In the rows, 128 means zero.
Each named turn below is shown by a few rows before and after it. Which turns, in which order, take the first row of each later pair to the second? The first pair is answered.
J (before |-> after):
[111 129 119 131 128 107 132 117 120 155 142 143 139 129 119 156  83 134
 120  97 129 138] |-> [119 122 126 139 120 114 128 124 119 155 145 130 142 125 120 162  90 134
 114  97 129 147]
[ 96 114  88 126 131  91 125 107 116 115 107 149  98  92 105 116 116 122
 143 152 132  87] |-> [137  93 105 110 143 131 145 149  72 143 103 102 139 109 152 156 135 122
 142 105 145 108]
[119 121 130 143 107 112  95  83 142 133 117 187 111 133  98  62 138 162
 114 172 140 162] |-> [ 99 113 105  87 123 131 130 120  68 163 100 175 140 138 164  70 135 151
 140 116 154 138]
[135 131 191 144 163 108 144 126 151 140 198  95 192 132 135 145  96 133
 149 130 132 219] |-> [ 68 154 155 144 153  60 136  89 165 115 187 155 149 114 100 103  77 132
 160 160 128 177]
Z (before |-> after):
[105 146  78 130 120 116 123  92 109 107 113 187 135 138 126 156  92 146
 111 107 134 106] |-> [142 131 103 142 107 118 120 107 121 112 117 164 152 138 130 196 102 131
 102  81 142 118]
[122 116 134  97 100 130 159 116 123 130 104 128 157 100 152 180 121 130
 125  59 164  98] |-> [133 107 113  85 125 173 165  87 110 132 106 122 162 103 151 151 114 170
 107 108 148  94]
[170  91 120 166 125 160 110 196  71 128 130  89 121 186 142 120 179 130
 162 175  97 149] |-> [122 113  95 151 134 138 110 179  59 121 121 126  97 187 135  81 162 122
 184 191  86 133]
Q (before |-> after):
[157 133 119 111 121 151 132 119 119 141 153 135 125 158 132 140 131 115
 115  98 149 118] |-> [150 148 129 117 124 138 130 117 129 143 165 142 118 162 121 123 124 100
 121 108 146 130]
[147 110  99 142  98 129 105 167  99 138 106 109 142 149 130 130 164 142
 133 113 110 117] |-> [137 142 130 110 115 127 132 160 113 148 114 104 165 123 155 150 147 106
 143  82 139 132]
[129 113 138 157 136 133 130 153 124 135 134 130 168 122 152 152 145 129
 122 110 130 156] |-> [126 121 146 167 134 120 120 161 130 135 148 138 159 128 140 141 144 122
 129 127 127 166]
Now pairs of rows:
Each pair is two turns apart.
[106 138 119 140 125 111 157 124 114 103 114 151 113 102  98  78 124 100
 130 142 109 107] |-> [127 149 144 129 141 123 169 161  94 120 133 120 139 113 130  82 134  78
 145 111 113 140] | J, Q
[119 133 108 102 162 173 138 100 110 159 119 151 132 131 149  76 123 146
 138 134 122 127] |-> [ 97 153 120 110 151 123 124 110 119 155 125 166 117 132 145  65 123 104
 158 117 127 141] | J, Z
[120 139 136 177  93  79 114 124 179 109 116 119 126 126 104 177 119 108
 136  85 153 154] |-> [ 87 127  89 168  87  74 125 140 133 118  87 145 120 133 117 149 121 114
 150  84 147 104] | Q, J
[147 134 163 179  91  87 105 153 154 115 139 128 117 136  99 151 147  94
 133 103 141 142] |-> [159  90 107 168 112 166 117 115 121 112 123 121 121 145  94 128 146 175
 100 166 116 101] | Q, Z
[153 123 123 128 112  75 130 137 127 127 122 170 124 159 123 144 110  92
 146 115 155 119] |-> [154 116  95 111 144 123 138 102 112 131 123 163 125 160 119 109 104 142
 127 175 132 108] | Z, Z
[168 137 167 147 105  79 115 186 136 125 134 116 130 168 146 136 160 100
 157  87 117 139] |-> [153 130 149 176  86  73  98 157 152 101 130 138 101 165 110 125 160 117
 153 121 106 114] | Q, J
[ 95 136 129  83 122  90 155 194  86 129 106 130 150 117 152 153 113 114
 148 101 124 116] |-> [132 129 125 106 158 151 139 134 116 126 140 110 146 127 116 107 117 179
  99 212  93 148] | J, Z
[113 148 142 106 125 107 153 141  84 156 126 104 154 127 174 156 132 111
 162  87 163 116] |-> [125 147 142 137 151 148 125  74 125 134 157 110 133 128 115 109 124 165
 118 203 129 133] | J, Z
[144 121 140 134 156 113 120 122 168 138 150  98 132 112 103 131 119 119
 130 181 121 180] |-> [131 122 142 122 126  82 128 148 155 142 131 100 142  99 117 169 125  81
 153 116 145 158] | J, Z
[185 152 167 131 108 141 114  88 159 134 148 126 138 103 123 140 163  96
 119 104 142 148] |-> [135 187 136 121 117 113 117  68 149 128 142 172 105 106 115  96 144  82
 145 123 134 125] | Z, Z
[ 97  90  92 119  69 141 106 117  65 108  97 149 140 161 126 187 138 146
 132  97 128  70] |-> [ 98  92  78 121  91 164 101  88  73 106 113 153 124 172 113 143 133 184
 115 167 108  79] | J, Z
[ 98 165 141 107 141  89 137 116 125 142 153 127 137 132 164 112 109  92
 146  84 135 151] |-> [146 118 139 178 104  98 104 152 125 131 153 106 129 170 133 121 144 116
 128  98 112 158] | Q, Z
[120 133 147 148 123 132 116 125 154 123 144 127 128 122 105 119 124 120
 110 157 107 148] |-> [123 120 146 117 124 152 143 112 140 137 132 115 155 106 138 161 117 128
 101 118 128 131] | Q, Q
[132 142 157 112 119 114 142 148 145 150 123 114 147 113 157 168 115  89
 128  76 150 152] |-> [140 152 142 113 165 160 137 115 151 142 146 106 136 127 143 106 108 130
 105 169 120 177] | Z, Q
[114 125 105  99 126 135 155 131  97 135 112 140 167 114 151 139 110 130
 139  89 153  89] |-> [121 131 127 150 104 114 119  83 165 107 134 153 133 100  84 136 108 142
 106 151 140 109] | J, J
[160 128 144 124 119 125 152 158 145 112 121 120 144 129 133 140 141 123
 124  90 139 117] |-> [160 133 137 144 130 136 144 131 165 100 123 129 120 125 105 114 131 155
 101 143 121 116] | J, Z
[131 156 130 134 121 125 131  68 200 101 132 167 128  67  92 183 110 140
  91 128 144  98] |-> [ 75 201 121 118 154  78 137  97 176 108 144 191 108  92 107 112 101  94
 140 132 133 117] | J, Q
[113 124 156 142  99  86 121 151 135 122 112 124 131 116 141 169 130 117
 133  75 139 112] |-> [121 126 160 166  94  76 104 147 150 113 124 127 120 125 119 156 133 120
 126  97 127 123] | J, Q
[120 137 138 178 107  99 128 169 123 120 129 125  94 136 120 131 122 108
 114 143 151 102] |-> [145 122 148 153 122 149 148 159 127 128 126  93 125 121 143 167 122 127
  90 127 163 109] | Z, Q
[132 136 152 111 151 141 147 143 150 152 175 100 128 104 146 140 108  88
 131 131 126 177] |-> [127 139 157 128 142 125 133 130 168 139 177 112 116  98 118 144 103  87
 121 147 123 172] | J, Z
[156 110 158 128 101 152 104 114 131 117 124 106 130 112 108 157 115 137
 113 115 149 137] |-> [133 116 144 128  92 128 107 107 140 109 117 130 117 101  96 147 107 130
 116 115 139 119] | J, Z
[139  79 108 148  80 157 132 101 116 125 100 153 122 121 128 172 122 173
  74 116 125  58] |-> [125  92 123 157  55 112 132 122 123 123  99 162 118 120 128 178 122 138
  99  88 137  57] | Z, Z
